103, 104, 114, 140, 155, 114, 130, 120
83, 82, 105, 150, 175, 101, 129, 114
192, 196, 157, 93, 64, 167, 129, 145
112, 104, 124, 148, 138, 118, 128, 127
127, 134, 125, 116, 135, 127, 126, 125
125, 132, 121, 119, 138, 127, 130, 122
132, 115, 139, 152, 108, 131, 129, 138
126, 134, 120, 117, 139, 127, 130, 122
114, 121, 117, 124, 149, 119, 128, 120
172, 183, 144, 91, 92, 154, 128, 135
121, 126, 124, 122, 140, 122, 125, 125
:
121, 126, 124, 122, 140, 122, 125, 125
103, 104, 114, 140, 155, 114, 130, 120
83, 82, 105, 150, 175, 101, 129, 114
192, 196, 157, 93, 64, 167, 129, 145
112, 104, 124, 148, 138, 118, 128, 127
127, 134, 125, 116, 135, 127, 126, 125
125, 132, 121, 119, 138, 127, 130, 122
132, 115, 139, 152, 108, 131, 129, 138
126, 134, 120, 117, 139, 127, 130, 122
114, 121, 117, 124, 149, 119, 128, 120
172, 183, 144, 91, 92, 154, 128, 135

119, 136, 147, 86, 144, 126, 77, 147
123, 90, 124, 99, 139, 174, 140, 158
99, 90, 109, 127, 125, 169, 166, 153
73, 118, 135, 159, 124, 123, 136, 102
88, 109, 128, 122, 146, 92, 152, 131
166, 97, 119, 135, 144, 123, 132, 95
144, 128, 151, 166, 153, 112, 117, 147
116, 81, 136, 126, 140, 108, 137, 90
172, 135, 118, 115, 103, 164, 125, 137
122, 100, 80, 162, 131, 136, 130, 161
124, 129, 100, 160, 170, 134, 103, 137
90, 154, 99, 102, 144, 117, 138, 123
:
90, 154, 99, 102, 144, 117, 138, 123
119, 136, 147, 86, 144, 126, 77, 147
123, 90, 124, 99, 139, 174, 140, 158
99, 90, 109, 127, 125, 169, 166, 153
73, 118, 135, 159, 124, 123, 136, 102
88, 109, 128, 122, 146, 92, 152, 131
166, 97, 119, 135, 144, 123, 132, 95
144, 128, 151, 166, 153, 112, 117, 147
116, 81, 136, 126, 140, 108, 137, 90
172, 135, 118, 115, 103, 164, 125, 137
122, 100, 80, 162, 131, 136, 130, 161
124, 129, 100, 160, 170, 134, 103, 137

176, 155, 106, 100, 162, 142, 106, 143, 113, 102, 185, 101, 186
159, 164, 114, 133, 124, 160, 109, 118, 114, 137, 143, 133, 138
181, 159, 104, 98, 164, 144, 104, 144, 113, 100, 190, 99, 190
119, 104, 146, 121, 181, 110, 150, 174, 149, 116, 140, 123, 156
:
119, 104, 146, 121, 181, 110, 150, 174, 149, 116, 140, 123, 156
176, 155, 106, 100, 162, 142, 106, 143, 113, 102, 185, 101, 186
159, 164, 114, 133, 124, 160, 109, 118, 114, 137, 143, 133, 138
181, 159, 104, 98, 164, 144, 104, 144, 113, 100, 190, 99, 190

120, 116, 125, 123, 82
103, 120, 110, 105, 102
140, 118, 122, 178, 180
122, 89, 132, 135, 131
121, 68, 120, 122, 119
121, 137, 119, 119, 116
137, 111, 113, 126, 137
135, 168, 139, 139, 151
116, 139, 115, 120, 130
124, 139, 115, 113, 130
:
124, 139, 115, 113, 130
120, 116, 125, 123, 82
103, 120, 110, 105, 102
140, 118, 122, 178, 180
122, 89, 132, 135, 131
121, 68, 120, 122, 119
121, 137, 119, 119, 116
137, 111, 113, 126, 137
135, 168, 139, 139, 151
116, 139, 115, 120, 130

88, 93, 175, 131, 158
111, 123, 153, 117, 151
98, 88, 169, 131, 173
108, 140, 197, 91, 97
140, 112, 109, 111, 112
129, 119, 104, 136, 121
135, 123, 112, 126, 130
:
135, 123, 112, 126, 130
88, 93, 175, 131, 158
111, 123, 153, 117, 151
98, 88, 169, 131, 173
108, 140, 197, 91, 97
140, 112, 109, 111, 112
129, 119, 104, 136, 121

196, 131
122, 149
108, 98
124, 120
114, 103
103, 101
193, 121
92, 114
135, 113
179, 128
138, 125
127, 149
:
127, 149
196, 131
122, 149
108, 98
124, 120
114, 103
103, 101
193, 121
92, 114
135, 113
179, 128
138, 125

173, 142, 132, 125, 124, 125, 159, 103, 135, 125, 59, 72, 103, 131, 153
107, 165, 91, 134, 78, 86, 172, 130, 164, 111, 98, 128, 151, 128, 123
133, 173, 91, 147, 126, 191, 151, 130, 114, 161, 99, 139, 169, 125, 158
:
133, 173, 91, 147, 126, 191, 151, 130, 114, 161, 99, 139, 169, 125, 158
173, 142, 132, 125, 124, 125, 159, 103, 135, 125, 59, 72, 103, 131, 153
107, 165, 91, 134, 78, 86, 172, 130, 164, 111, 98, 128, 151, 128, 123

127, 129, 137, 60, 125, 112, 153, 160, 148, 115, 88, 118, 88, 156, 145
147, 105, 109, 127, 97, 116, 123, 75, 149, 109, 161, 123, 199, 114, 114
:
147, 105, 109, 127, 97, 116, 123, 75, 149, 109, 161, 123, 199, 114, 114
127, 129, 137, 60, 125, 112, 153, 160, 148, 115, 88, 118, 88, 156, 145

125, 163, 140, 109, 66, 155, 122, 111, 106, 118
147, 109, 125, 111, 126, 137, 143, 132, 127, 106
135, 109, 121, 150, 160, 122, 129, 133, 164, 126
129, 138, 130, 138, 118, 141, 125, 121, 149, 123
117, 139, 131, 137, 122, 128, 121, 124, 131, 137
117, 168, 141, 127, 81, 146, 116, 111, 122, 131
:
117, 168, 141, 127, 81, 146, 116, 111, 122, 131
125, 163, 140, 109, 66, 155, 122, 111, 106, 118
147, 109, 125, 111, 126, 137, 143, 132, 127, 106
135, 109, 121, 150, 160, 122, 129, 133, 164, 126
129, 138, 130, 138, 118, 141, 125, 121, 149, 123
117, 139, 131, 137, 122, 128, 121, 124, 131, 137
